In the data rows, 128 means zero.
Some points, one per row:
[133 126 135 105 145 131 111 111 128 103 133 118 128 111 122 128 111]
[188 127 144 141 134  44  98 131 150 145 130 177 101 152  94  71 135]
[218 158 154 192 192 225 202 154 152 197 150 176 186 148 199 202 155]
[102 134 117 151 151  97 182 136 122 149 117 100 149 135 116 145 135]
[138 141 108 142 152 102  96 125 126 146 133 179 109 114 138 101 100]
[141   0 109 159 255 123  66  51 110 154 103 136  85  51 150 127  51]
[ 95 127 132 152 130  79 184 133 125 147 123  93 139 123 125 149 125]
[125 134 118 107 138 149 108 134 119 104 120  92 119 132 124 118 133]
[131 132 160 103 133 123 120 156 157 100 158 176 119 155 115 120 157]
[131 129 119 151 151 152  99 138 118 126 129  99 115 138 120 124 143]
[130 120 128 104 119 128 112 173 129 103 127 132 121 175 118 128 173]
[125 128 124 105 148 117 124 121 116  95 124 159 123 122 128 125 126]
[131 135 115 100 138 132 128 122 115  97 114 210 121 124 122 131 125]
[161 138 116 131 138 107  81 142 106 142 123 156 108 138 101 110 126]
[130 152 112  97 153 139 132 186 104 107 123 125 112 162 107 124 182]
[139 138 171  95 139 120 129  97 186 104 188  49 122 105 127 139  94]
[128 163 123  98 107 152 142  68 144 102 129 128 123  64 129 130  61]
[120 114 108 120 106 153  87 158 102 122  94  94 108 166 146 122 162]
[138 130  48 103 127 145 130  80  51  93  51 185 117  84 117 145  84]
[132 146 111  99 147 129 138 179 108  99 108 118 122 180 121 129 178]
[116 112 100 126 100 158  89 160 100 124  99  98 112 162 155 114 164]
[131 131 123 106 148 129 109 111 122 105 121 129 121 113 123 128 113]
[128 142 126 111 120 135 152 107 125 102 117 132 129 101 122 128 105]
[111 197 159 179  80  91 193  78 166 148 174  86 156  77 187 153  89]
[134  79 162  99  97 126 109 203 163 108 160 146 115 199 100 121 212]
[168 124 113 160 133  96  68 121 120 148 120 145  85 124 131 117 125]
[197 109  53 136 179  39  80 103  57 145  55 195 106 106 224   0  95]
[116 126 125 123 156 176  89 105 153 124 146  93 116 114 102 113 107]
[131 137  97 102 127 142 136  99  98  99  97 166 121 100 116 135  99]
[129  95 119 113  97 134 103 184 118 110 116 125 118 187 128 125 187]
[142 120 130 114 135 108  91 137 125 118 120 151 122 146 120 114 148]
[126 130 105 106 131 150 111 145 104 103 105  83 121 147 135 116 145]
[ 97 188 168 126  70  87 178  78 171 140 177  98 152  95 194 154  71]
[125 130 123 151 138 114 178 126 131 137 131 104 145 123 130 140 129]
[127 120 157 124 167 155  99  99 158 121 148  75 118 114  95  95 102]
[111 114 143 157 171 150  76 118 127 145 118 115  94 102 112 117 110]
[139 130 134 117 126 102  96 142 134 114 134 160 115 143 110 113 143]
[126 134 125 106 139 158 107 133 121  98 110  89 122 129 119 117 135]
[118 113  92 137  87 164  85 172  89 133  94  92 113 171 163 108 164]
[133 130 127 103 130 156 109 132 125  93 117  87 117 121 122 118 134]
[163 191 115 255  37 156 227  92 114 255 118 136 255  92 101 131  95]
[127 142 112 100 151 130 134 175 113 100 113 120 123 182 120 126 178]
[130 106 119 101 119 132 118 208 119  99 116 124 121 209 124 126 210]
Here are 12 more points, each followed by its number:
[171 142  72 134 117 209 170 111  89 128  86 206 135 108  73 220 104] 0
[167 168  79 142  84 190 178  89  79 143  75 174 138  86  51 177  89] 1
[130 120 118  99 125 136 120 191 119  99 116 126 121 190 125 128 189] 2
[139 120 132  78 153 121 140 120 139 102 110 209 114 145 120 118 148] 3
[113 119 133 159 178 154  67 106 131 157 126 114  88 105 108 125 108] 4
[127 122 126 124 176 147  90 102 120 129 129 116 117 105 107 121  92] 5
[ 99 133 122 142 139  86 180 127 122 150 124  95 147 130 120 151 125] 6
[130 125 129 105 133 118 140 174 120 104 115 122 117 155 125 121 160] 7
[130 132 134 102 141 132 122 106 134  98 134 104 121 106 121 128 108] 8
[129 236 113 120 219 126 160 208 113 117 111 122 128 209 111 129 210] 9
[130 125 122 100 144 140 146 152 127 106 133 154 128 150 118 121 151] 10
[102   0  90 178   0 163  53 200  98 190  92 113  59 197 213 111 201] 11
Which three of these numbered points are nearest to each point below, looking only along the 3 directions in which the first points spread most? Their numbers follow each, nearest first.
[123 236  97 123 223 119 165 204  95 125  97 115 129 201  90 129 203] > 9 2 7
[126 222  86 139 224  99 173 192  89 134  83 100 134 202  74 137 190] > 9 2 7
[233 125 157 163 107  17  69 142 157 167 160 206  82 149  52   0 149] > 3 10 0
[103 219 131 255  11 115 226  85 132 255 131 120 255  86 148 130  86] > 1 0 6
[130 136 133 109 161 124 138 147 117 100 126 141 125 144 133 126 151] > 10 7 3
[101   0   5 131  17 202  98 204  11 128   0  64 107 224 255  69 217] > 11 2 9
[100 134 127 150 135  89 177 124 125 149 122  96 147 129 126 151 125] > 6 0 1
[140 121 107 133 168 103  86 105 109 127 109 148 108 107 138 115 105] > 4 5 3
[128 205 125 255  20 140 226  92 128 255 120 130 255  90 126 128  90] > 1 0 6
[130  99 109 117 102 142 100 185 105 109 102 115 121 179 136 129 186] > 2 7 9
[ 88   0  22 143  18 195  78 214  22 139  17  79 104 212 255  80 214] > 11 2 9
[ 86 136 117 160 156  75 184 136 115 158 115  89 155 135 105 161 136] > 6 0 1
[139 177 255 105 161 157 171 209 255  96 255 227 132 216 224 189 194] > 9 2 7
[ 95   0  76 187   0 177  55 199  70 184  86  99  67 185 223 110 199] > 11 2 9
[173 147  73 136 102 201 175 101  74 134  74 194 137 103  47 213 100] > 0 1 6
[ 99 231 135 255   2 108 226  84 133 255 135 118 255  82 156 132  81] > 1 0 6
[132 145  61 108 127 135 128  88  61 106  67 170 125  84 121 126  76] > 4 5 0
[145 103  99 145 228  56 111  87  68 103  70 164 132  97 177  93 102] > 4 5 3
[213 157 107 246  69 208 220 111 116 251 102 160 255 101  72 160  97] > 1 0 6
[131 121 118  98 118 134 108 164 123 108 124 128 121 165 122 127 160] > 7 10 2
[ 75 134 116 167 154  61 188 141 111 164 110  84 159 136 100 172 137] > 6 0 1
[181 176 114 255  52 173 221  94 118 255 114 146 255 103  84 137  97] > 1 0 6
[125 117 129 137 175 142  81 101 129 138 129 117 104 103 111 127 102] > 5 4 8
[128  90 135 108  91 126 108 190 141 106 141 139 122 195 114 126 192] > 2 9 7
[153 151 104 127 108 175 165 113  93 132  99 166 127 105  90 161 107] > 0 1 6
[128 130  93 100 138 134 130 172 103  97  98  97 124 169 129 127 170] > 7 2 10
[139 137 136 108 154 130 120 170 136 105 137 154 129 173 136 126 167] > 7 10 2
[241 131 110 255  99 215 227 117 111 255 113 166 255 120  86 162 119] > 1 0 6
[159 139 105 134 115 177 169 107 105 132 103 168 136 110  95 159 109] > 0 1 6
[144 151  94 113 107 160 159  94  87 110  84 167 128  99  94 152  91] > 0 1 6
[101   0  26 137   0 211  94 216  13 168  40  94  91 204 255 101 231] > 11 9 2
[172 164  80 129  79 181 167  88  78 136  80 185 135  86  58 170  94] > 1 0 6
[127 120 100 104 108 150 123 170 127 106 133 125 124 164 137 132 167] > 7 10 2
[132 137 124 107 151 145 151 150 127 108 126 137 125 149 124 128 145] > 10 7 3
[134 109 123 108 111 135 117 201 125 102 125 124 125 199 125 122 195] > 2 9 7
[124 138 140  85 141 153 117 123 143 115 155  69 121 113 109 107 115] > 8 5 4
[124 136 180  98 133 131 130 176 180 107 179 177 119 168 118 123 177] > 7 10 2
[231 145 108 218  97 218 207 108 107 215 105 168 217 110  75 188 111] > 1 0 6
[153 141 104 101 143 140 139 127 158 101 124 120 130 153 134 136 151] > 10 7 3
[ 96  20  77 163  28 173  69 191  76 160  74  97  86 193 215 105 190] > 11 2 9
[124 134 134 113 142 153 106 116 135 110 138  87 122 115 116 112 110] > 8 5 4
[129 132 124 141 154 138  77 115 125 140 124 122 102 117 120 128 115] > 4 5 8
[185 159  77 145  89 200 180  90  77 145  74 182 145  94  39 192  97] > 1 0 6
[112 136 135 137 140 110 184 122 125 131 117 111 129 127 108 124 137] > 6 10 8
[147 130 128 168 147 149 178 135 121 162 124 144 164 134 128 131 134] > 0 1 6
[131 109 120 102 116 133 116 197 119 101 116 124 121 199 124 128 199] > 2 9 7
[ 98 133 126 158 140  86 182 125 122 156 124 101 153 125 131 145 125] > 6 0 1
[128 124 126 105 158 130 110  93 127 104 126 123 119  96 119 128  93] > 5 4 8
Now 12 new points, numbered from 0 again:
[122 134 123 109 141 161 103 126 122 109 122  76 121 130 122 104 126] 0
[130 133 126 106 142 136 108 120 126 107 123 117 119 121 123 127 122] 1
[119 117 154 108 166 154 102  88 154 110 153 100 121 100 100 115  95] 2
[151 129 116 124 130 160 161 120 116 119 120 154 127 121 119 148 120] 3
[249 100  46 162 200   0  67  91  46 161  45 219  84  93 255   0  93] 4
[120  98 255  97 164 168 114  56 255 105 255  60 119  45  66 101  49] 5
[179 167  79 144  85 198 177  91  76 144  79 177 146  92  44 182  90] 6
[118 182 155 126  78 107 165  74 154 124 154 102 130  76 165 137  75] 7
[135 129 132 108 124 123 106 150 132 107 131 141 121 151 118 126 151] 8
[174 131 130 160 146  75  66 139 117 166 136 162  84 127 117 107 127] 9
[111 192 157 131  67  98 172  73 160 138 160 101 139  78 173 141  72] 10
[132 135 134 100 136 131 127  94 134 100 133 115 122  93 124 127  94] 11
The same question for these:
[136 123 150 109 138 118 104 160 142 105 153 181 132 159 121 123 158] > 8 0 1
[119 115 161 111 172 157 101  88 158 115 161  95 116  85  92 113  89] > 2 11 0
[128 135 126 106 127 132 146  98 136 100 132 115 126  96 132 129  95] > 11 2 1
[  0 147 144 255  93   0 225 113 146 255 144  71 255 109 193 250 113] > 10 7 6
[137 119 255  96 156 153 129  37 255 108 255  54 120  31  91 119  42] > 5 7 10
[161 121 131 160 151  78  60 134 111 147 124 169 109 134 131 104 133] > 9 3 1
[240  89  47 164 210   6  65  86  47 164  45 209  82  87 255   0  89] > 4 9 6
[181 126 132 173 141  68  66 137 117 177 130 163  73 121 124 102 122] > 9 3 1
[223 146  98 194  98 220 202 110  98 191  96 178 188 110  61 207 110] > 6 3 10
[243 145 101 177  83 228 197 107  99 194 103 195 179 100  67 213 117] > 6 3 10
[131 131 126 103 141 137 113 112 123 102 121 120 120 117 122 126 115] > 1 0 11
[106  92 255 100 163 167 113  45 255  91 255  38 117  62  46  66  67] > 5 2 7
[123 131 161 103 146 156 114 109 160 101 159  49 119 108 105  93 107] > 2 11 0
[128  95 255 107 171 159 107  57 255 103 255  48 124  57  57  87  55] > 5 2 7
[135 149 125 109 126 129 138  66 123 100 123 122 122  69 119 131  70] > 11 2 7
[248  91  45 154 199   0  75  96  46 164  48 228  85 100 255   0  97] > 4 9 6
[  0 159 147 249  77  26 216 104 150 248 145  84 255 105 199 207 104] > 10 7 6
[131 134 120 102 138 138 120 129 122  99 119  81 122 131 122 124 129] > 0 1 8
[113 123 128 106 114 136 121 133 120  98 119  85 115 129 135 104 130] > 0 1 8
[132 174 147 118  99 118 133  62 137 111 146 125 132  62 141 128  62] > 7 10 11
[129 161 149 110 115 122 136  69 166 117 167 116 123  69 139 123  58] > 7 11 10
[  0 144 145 255  95   0 221 111 143 255 144  72 255 113 190 255 113] > 10 7 6
[131 132 104 101 140 118 121 116 104 100 103 204 121 119 127 112 117] > 9 3 1
[128 156 157 115  78 105 158  72 138 114 134 117 112  43 139 121  45] > 7 10 11
[140 135 117 119 127 153 158 115 116 118 115 152 129 118 115 136 116] > 3 1 0
[126 157 220 103 115 110 139  65 221 101 220  62 121  67 166 153  67] > 5 7 10
[129 134 125 102 139 141 116 126 123 101 121  87 120 130 123 122 129] > 0 1 8
[136 140 118 103 149 129 134 155 123 100 118 123 120 158 123 128 154] > 8 0 1
[ 51 194 154 197  50  59 207  98 144 197 157  80 201  99 221 176  79] > 10 7 6
[225 143 100 215  69 255 213 120 119 226 100 190 246 118  62 183 111] > 6 3 10
[137 126  97  99 177 118 106 105  78 124  99 161 133 140 122  89  96] > 9 1 3
[121 133 120 130 144 126  86 126 123 126 121 123 107 125 119 121 126] > 1 0 8
[156 136 133 133 154 167 169 139 133 133 132 160 135 141 136 148 139] > 3 8 6
[ 20 179 154 225  55  44 212  94 164 219 158  80 226  98 220 196 100] > 10 7 6
[125 138 131 126 117 115 165 112 128 128 128 117 131 113 131 129 114] > 3 11 1
[130 132 134 106 140 144 114 125 130 101 134  62 126 125 122 109 125] > 0 1 11
[ 94 178 164 146  73  81 176  84 165 144 163  89 145  84 194 161  83] > 10 7 11
[122 169 148 117  97 115 159  78 146 117 151 105 130  82 149 134  77] > 7 10 11
[128 128 152 103 150 144 114  97 151 102 151  87 121  99 111 118 101] > 2 11 0
[151 112  86 131 180  85  95  89  81 118  81 180 110  89 183  91  89] > 9 3 1
[127 126 182  99 149 143 115  92 178 107 178  74 119  89 104 107  93] > 2 11 0
[121 130 130 104 140 167 106 128 138 106 129  84 117 123 122 112 118] > 0 1 11
[126 111 183 105 163 143 114  63 189 114 192  99 120  53  99 117  56] > 2 11 7
[143 134  96 120 106 155 156 100  99 126 113 173 140 109  95 140 103] > 3 6 9
[239 140 112 237 106 214 217 112 112 241 108 162 245 117  85 177 117] > 6 3 10
[131 125 114 140 122 118 167 112 125 125 120 100 128 118 135 143 118] > 3 1 11
[135 133 120 111 127 149 155 117 115 117 116 152 123 111 117 132 116] > 3 1 0
[126 115 129 136 176 140  80  99 130 135 129 122 104  97 116 126  99] > 11 1 2
